One turn moves every row onto another: examples first, then more rows asked:
K_927:   9  -8 -11  17   3 -10  23   9  -4  16  30   0   8  27  -3 -18   7 -13  10   1 -13   4  28   3
K_834:  22  -7 -18   7   7  -9  11   1  -8  12  20  -1 -11 -10 -14  -8   7 -10   3   3  22   4  24  -2
K_127:  23  13  10 -26  -8 -19  21 -11  -9   6   8   8   6   5   6 -12  -1  -4  -7   3  -5   7  19 -17
K_134:  11  20 -12   1  -4 -12  -6  -8  -6  -8   9   8  27  -7   2  -8  -5 -14  -1 -19 -15   2  26   2
K_664:   2  -8 -13  19   0  -5  21   7 -13  15  27  -9   7  20   3 -15  15 -15   6   0 -10   3  29  -1
K_211:  21   3 -13  15   9  -8  -1   5 -15  -4   9  14   7 -18  -1 -10   0 -12  13   1   9  14  13  11
K_101:  17   7  11  -7  -5 -17  29  -4 -16   0   9  12  15  12  17 -12   3  -6  11   9 -16  15  13  -6
K_450:  23  18  11 -21  -6 -13   7  -9 -17   9   9   1   1   9   4 -16  -4  -1  -5   6  -2  10  24 -21
K_473:  25  -4 -21   4   9 -14  21  -1  -2  12  20   3 -10  -7 -15  -8   2 -14   2  -3  20   6  25  -1
K_782:  27   6 -21  14   9 -15   8   1 -12  -2   8  12  10 -14  -2  -8  -1 -16  16  -4  13  17  18   7
K_629:   7  -9 -11  16  -1  -9  24   8  -8  14  31   2   7  24  -5 -12   5 -13  14   1 -18   5  28   2
K_583:   7  17  -8  -3  -7 -14  -7  -5  -5 -10   8  13  27  -9   0 -10  -4 -14  -2 -14 -17   4  29  -3
K_665:   7  -8 -14  14  -2  -7  14   7   1  14  35  -1   8  22  -9 -15   4 -14   5  -6 -17  -1  34   0
K_627:   1  -9 -16  16  -6  -3  14   4  -6  13  32  -9   9  16  -3 -12  11 -17   0  -8 -15  -2  34  -3
K_291:  22   4 -16  12  13  -6   1   5 -14  -2   7  12   7 -17  -2  -9   0 -14  15   1  12  12  16  10
K_896:  11  16 -11   1  -7 -13 -10   1  -2  -5  21   9  23   0  -6 -17  -2  -8  -3 -13 -24  -1  34  -5
K_676:   6  18  -7  -3  -4  -9 -10  -3  -6  -8   9  12  25  -8  -1 -11  -6 -14  -1 -13 -16   4  29  -2
K_97:  16  10  15 -26  -6  -7  11  -8 -16   6   8   2   3  -1   8 -13   3  -2  -8   8  -4   1  18 -16
K_614:  24  13  12 -21  -5 -18  24 -10  -9   1   7  14  12   8  11 -10   1  -6  -1   4 -12  12  15 -12
K_411:   8   8  13  -4  -3  -4  19  -2 -28   2   8   2  11   7  21 -12   9  -5  10  11 -13  11  15  -8
K_538:   4  -9  -6  17  -1 -10  29   5 -20  10  22  -1   6  17  10 -13  12 -12  15   6 -15   9  20   5
K_950:  10  17  -8  -2  -7 -14 -11  -4  -5  -9  10  14  27  -6  -3 -12  -7 -12   0 -12 -17   6  30  -2
K_651:  13  16 -10   3  -7 -14 -14  -7  -7  -9  11  10  28  -7  -1  -9  -3  -9   1 -12 -15   3  26   1
K_294:  24 -12 -17   0   8  -9  18   1  -2  11  18   5  -8 -14  -8 -11   8 -13   2   0  19  -1  19   4
K_904:   9  -9  -7  16  -2 -15  29   4 -17  10  24   3   7  21   7 -14   8 -10  17   7 -16  12  21   4
K_719:   7 -17 -12  17  -6 -14  23   6  -6  12  29   0  12  18   1 -13  18 -12   8   6 -13   1  25   1
K_18:  27   5   1 -23  -4  -6   4  -7  -9  12  19  -4  -7   0  -8 -14  -3  -5 -10   1   8  -2  33 -17
K_731:   1  -8 -13  18  -2  -4  23   7 -15  13  29  -6   6  19   0 -10  10 -14  11  -1 -16   4  30  -1
K_282:  13  10  16 -17  -4  -3  10  -7 -21   1   5   4   8  -1  15  -9   9  -4  -3  10 -10   7  16 -14
K_745:  22  22  12 -13  -1  -9   8  -7 -22   6   8   4   5  14   9 -15  -5  -4   2   4  -7  18  23 -18
K_526:  21 -11 -16   1   9 -10  18   2  -1  10  20   5  -9 -13 -14  -8   7 -11   1   3  18  -1  20   3
K_960:   6  -6  -5  18   2  -9  25   7 -20  12  24  -1   4  21   8 -16   7 -10  17   6 -16  11  23   4
K_961:  25   8 -19  17   6 -16   9  -1 -14  -4   8  13   9 -15   0  -9  -2 -15  12  -7  11  20  16   7
K_339:  23  -1   1 -28  -6  -7  13  -9  -5   8  17  -2  -3  -7  -3 -11   4  -8 -14   1   6  -7  28 -14
K_208:   6 -16 -15  13 -11 -12  15   4  -1  10  34   0  13  15  -6 -11  13 -14   3  -3 -17  -3  30  -2
K_59:  28   7   5 -26  -6 -14  14 -11  -4  10  15   6  -3   1  -4 -14  -3  -4 -11   1   4   3  28 -18
K_819:   4 -15 -12  16  -7 -10  24   6 -11  11  30   1   9  17  -1  -8  14 -13  12   4 -18   2  26   1
K_325:  20   3 -18   9  13  -9  14   2  -8  -3   6  14  10 -19   1  -7   1 -18  12  -5  10  10  14  12
K_934:   9  13 -13   0 -11 -16  -3  -3  -1  -7  19   8  26  -5  -2 -13   4 -10  -6 -15 -24  -2  33  -5
K_541:  12  17  -7  -1  -1  -9 -11  -4  -3  -8  10  13  26  -6  -1 -11  -7 -11   1 -13 -18   0  24   6
K_552:  23   3   7 -26  -8 -10  13 -11  -8   8  13   3  -3  -6  -1 -12   4  -4 -14   3   4  -1  26 -18
K_245:  24   9   6 -24  -5  -7   8 -10 -12  12  14  -1  -7  -1  -2 -15  -2  -4 -12   1   6   3  30 -19
K_69:  26  -8 -18   6   8  -8   8   1  -9  14  19  -1 -10 -10 -10 -13   6 -11   5   1  22   4  24  -1
K_174:  17  17  10  -2   0 -10  18  -2 -25   5  10   4   9  19  15 -16  -3  -5  14   7 -12  21  20 -10
K_884:   4  16 -11   0  -5  -7  -6   1  -3  -5  18   5  22  -5  -2 -16   0 -11  -6 -16 -24  -5  33  -3
K_35:  19   5 -14  11  12 -10  13   3  -8  -5   6  16   9 -18   3  -9  -2 -17  10  -7   8  12  12  14
K_299:  31   3  -1 -26  -8 -16  15 -11  -2   9  19   2  -2   1  -8 -12  -2  -7 -11  -1   6   0  30 -16
K_277:  30  -6 -21   3   7 -16  20  -2  -3  14  18   4  -8  -7 -11 -12   2 -13   4  -4  21   6  23   0

K_664 moves to -> K_927
K_552 moves to -> K_245
Where do these go?
K_819 moves to -> K_731
K_97 moves to -> K_450
K_473 moves to -> K_526
K_651 moves to -> K_134
K_904 moves to -> K_538
K_627 moves to -> K_665
K_961 moves to -> K_35
K_282 moves to -> K_745
K_896 moves to -> K_934
K_299 moves to -> K_339
K_294 moves to -> K_69
K_676 moves to -> K_950
K_101 moves to -> K_411
K_291 moves to -> K_782

One turn moves every row onto another: examples first, then more rows asked:
K_783:   1  -2   9  15  16   2 -17 -11  -9  -3  -7 -12  -3  -7   1  15   6 -18  -9   4   3   1   7 -14   2 -21  -8   7 -11
K_91:  14   9   6  13   4   7  21   1  -8 -17  -4  12   9   5  -4  16  20   1   7  14  -5  22  -4  14 -12  -7  -6 -10   1
K_46:  -6 -20  19   4  13  11  -8  -4   0  -5   1  -3   1   7  14   3  21  -7   9   7   3  33   2 -12  13 -10   2  -4  -6
K_882:   0  -8  -6  10  -6   8 -14  15  -9   4 -11  12  11 -13  -3  16  10  -2  12  12  11  30   6  -4   0 -27  -6  12   4
K_668:  13 -17   7   9  -4 -18   3  -5  10 -12  -3  13   4  -5  -8  27  20  -3   8   9  27  18   2 -10  -4  12  -6   3   1
K_387:  16  -9  21  10  -2  -9   3 -13 -13  -8   2  15   5   2  -4  12  18 -21  10   9 -10  14   8  11  -3  -3   0   6   4
K_172:  13   9   3  14   0   7  11   2 -15  -1   8  -7   8  -4  -8   4   4  15   6  23  18  36   1   0   6   1 -16  -3 -12
K_628:  13  17   7  15  11  -5   2  18  -5   4   0   7   8  -2 -14   4  12   2 -12 -10  35  23   2   3   6  -3   2  -4   0
K_431:  -7   4 -17  16   6  -3  -1  13   5  -3   0   5  -1   0 -21  11  21 -13   3   8   5  28   1 -16  -3  -4  13  11   5
K_936:   9   7  28  18  -2   0   6   6  -6 -10  -6   8  -5   0 -23  20   1  -1   2   8  27  -2   4   4  -4   7 -10  -5   8
K_611:   4  11   9  11  15  20 -12  21 -18   8  -7   2 -11  -5  -1   3   6  -2   7  -5   0  33  -4  -8   4  -4 -14  -9  10
K_322:  -4 -10  29   2  -5  -8   5 -20   5  -7 -12   8   4   3 -16  -2   8  -7   3   5  18  10  -1 -14   2  -8  -6  20   6
K_500:   1   1  29   3   7  15   3  -2 -11   2 -22  16 -15  -1 -14  -6  13  -3   4  -8   2  29  -6 -18  -4  -7   0   3  10
K_175:  17   3  32   0   2   9   9  -7   6  -2  -8  12   5 -13   0   7  21 -13  -3  -7  10  10  11 -18  -5   7 -13  15  -3
K_683:   7   5   9  -2   2  -8  -8 -14 -17  -5  -5  -9  -9  -3  10   3  15  -7   7  11 -10  19  -2 -17  -1 -18  -9  16  13
K_238:   8   7   3  23  -1  -3   4  -7  11 -11  13  14   1   8 -34   7  11  -3  -3  -2   3  14   3 -13  -1  -3  -8   8   2
K_397:  10   4  11  18  13   4  -8  16   3   5  -6  -2   4 -11  -4 -10  12  14   1  13  22  32   0 -31  -9 -15  -6   8   4
K_763:   1   1  23  12  20  -1 -21   5 -26  -3 -18   5   8   1  16  12  14  -5   9  13  18  13  -4  -8   6  -7  -8  11  11
K_447:   1  13   2  17  10  17  11  18   3  -1  -3  -1   7  -8 -11  22  11  19   6   8  12  20  -5 -16  -6   6  -8 -15  -2
K_301:   4  -5  21  19   7   8   4 -16   7  -4 -19  -2  -9   0   0  11  18  -7  10  21  -5  14  -2  -8   6   5 -26   8   1
K_15:  14  13   4  -4  13  -8  -9   1 -11  -6   4  -7  -8  -5   2  -7  21  -7 -11  -6  18   9  -9   3   3 -17  -2   0   4
K_714:  -6 -10  28  18   3   4  -3   7  -6 -24   8   0  -5  10  -5   3  13 -10  17   8  22  12  -3  -6  12   7   7  -8  -3
K_369:  19   4  -2  17   8 -13   3   8 -21  -6  -2  -2   4 -20 -27  12  11  12  -8  10   6  10  -1  -9  -1   2 -15  -5  12
K_860:   1   1  -8   9   4   3  -6  16 -14   4  -6 -12  12 -12  16  11  27  -4   4  14  13  29   4 -13   1  -3   9  -3  11
K_216:   6  -5  16  28  -2   5   9   0 -20  -9   9   3  -5   0 -10  21  10   5   4  -7  22  18   8 -13   9  19  -8   8  17

K_683 moves to -> K_322
K_431 moves to -> K_15
K_397 moves to -> K_763
Where do these go?
K_172 moves to -> K_882
K_238 moves to -> K_628

One turn moves every row onto another: examples first, then more rows asked:
K_478:   6  16   6   2  -7   5   1  -3 -10   2  25  -9
K_813:   5   8  29  -7  -7   1  -2  -2   5 -10  -3  -8
K_626:  -5  -2  25   2   3  -4 -10  -3   3   2 -10  -4
K_233: -16  12  20  13  11   1   8  -7   0  -8  -5 -25
K_527:  -8  16   6  -2  -6   4   8  -7 -17   3  29  -3
K_700:  -5   9  11  15   6  -8   3  -4 -12 -26  -5 -17
K_493: -13   3   8  -8 -10  -9 -11 -10 -16  -9  10  10
K_747:   1  29  10  13  13   6  10  -8 -19   4   1  -2
K_912:   0   5  10   1   5   0  17   7 -13 -11 -15   1
K_365: -10   4  20   3 -13  -7  16  -1   1  -6  12 -20
K_94:  -1  16  12   9  19   0  28  -3 -10  -5   8  -3
K_630:  -5  28   6   8  15   5   5 -11 -23   4  -1   0
K_596: -19  -2   5   0 -18   4   5  -4  -7  -2   0   8
K_270:  -8  13  15  -7  15  12  14  -8 -23 -20   2  -2
K_520: -26  19   6   0   2  -1   5  -9  -2   6  24  -1
K_89:   0   9  24 -10  -9   2  -6  -8   8 -10  -2 -10
K_622: -26  21   4   1   3  -5   9   0  -5   4  23   3
K_591: -10   8  18   2 -10   1  -9 -22  -6  -2 -12 -10
K_881:  -3  20  14   8  12 -17   9 -14   4 -16  -6 -12
K_384: -21  17  -1   7   3  -9   2 -25 -10 -15   9   7
K_799: -5 23  7 -9  1  0 10  5 -8 -5 19 15
K_166:  -3  15   7  12   5 -15   3   0 -13 -24  -4 -15
K_144: -12  20  14  -1   4 -18  14 -16   8 -13   3 -14
K_287: -15  -7  15 -11  -3  -2  10 -16 -11  -2   5  14
K_892: -8  6 30  2 11 -4 -8 -9 -6 11 -6  2
K_41:   4  24   6  -1  15  -8 -11   1  -3   1   8  -1
K_761: -16  12  31  -2   0  16   1 -20 -14   1   8   0
K_77:  -9  29  14   0  19   6  13  -9 -21 -16   7  -2
K_362: -17  -9  18  -6  -5   1  14 -15  -6  -7   5  11
K_876: -22   6   0  12 -12  -2   4  -2  -9  -9  -4  10

K_761 moves to -> K_365
K_881 moves to -> K_77
K_478 moves to -> K_876
Where do these go?
K_233 moves to -> K_94
K_287 moves to -> K_89
K_630 moves to -> K_520

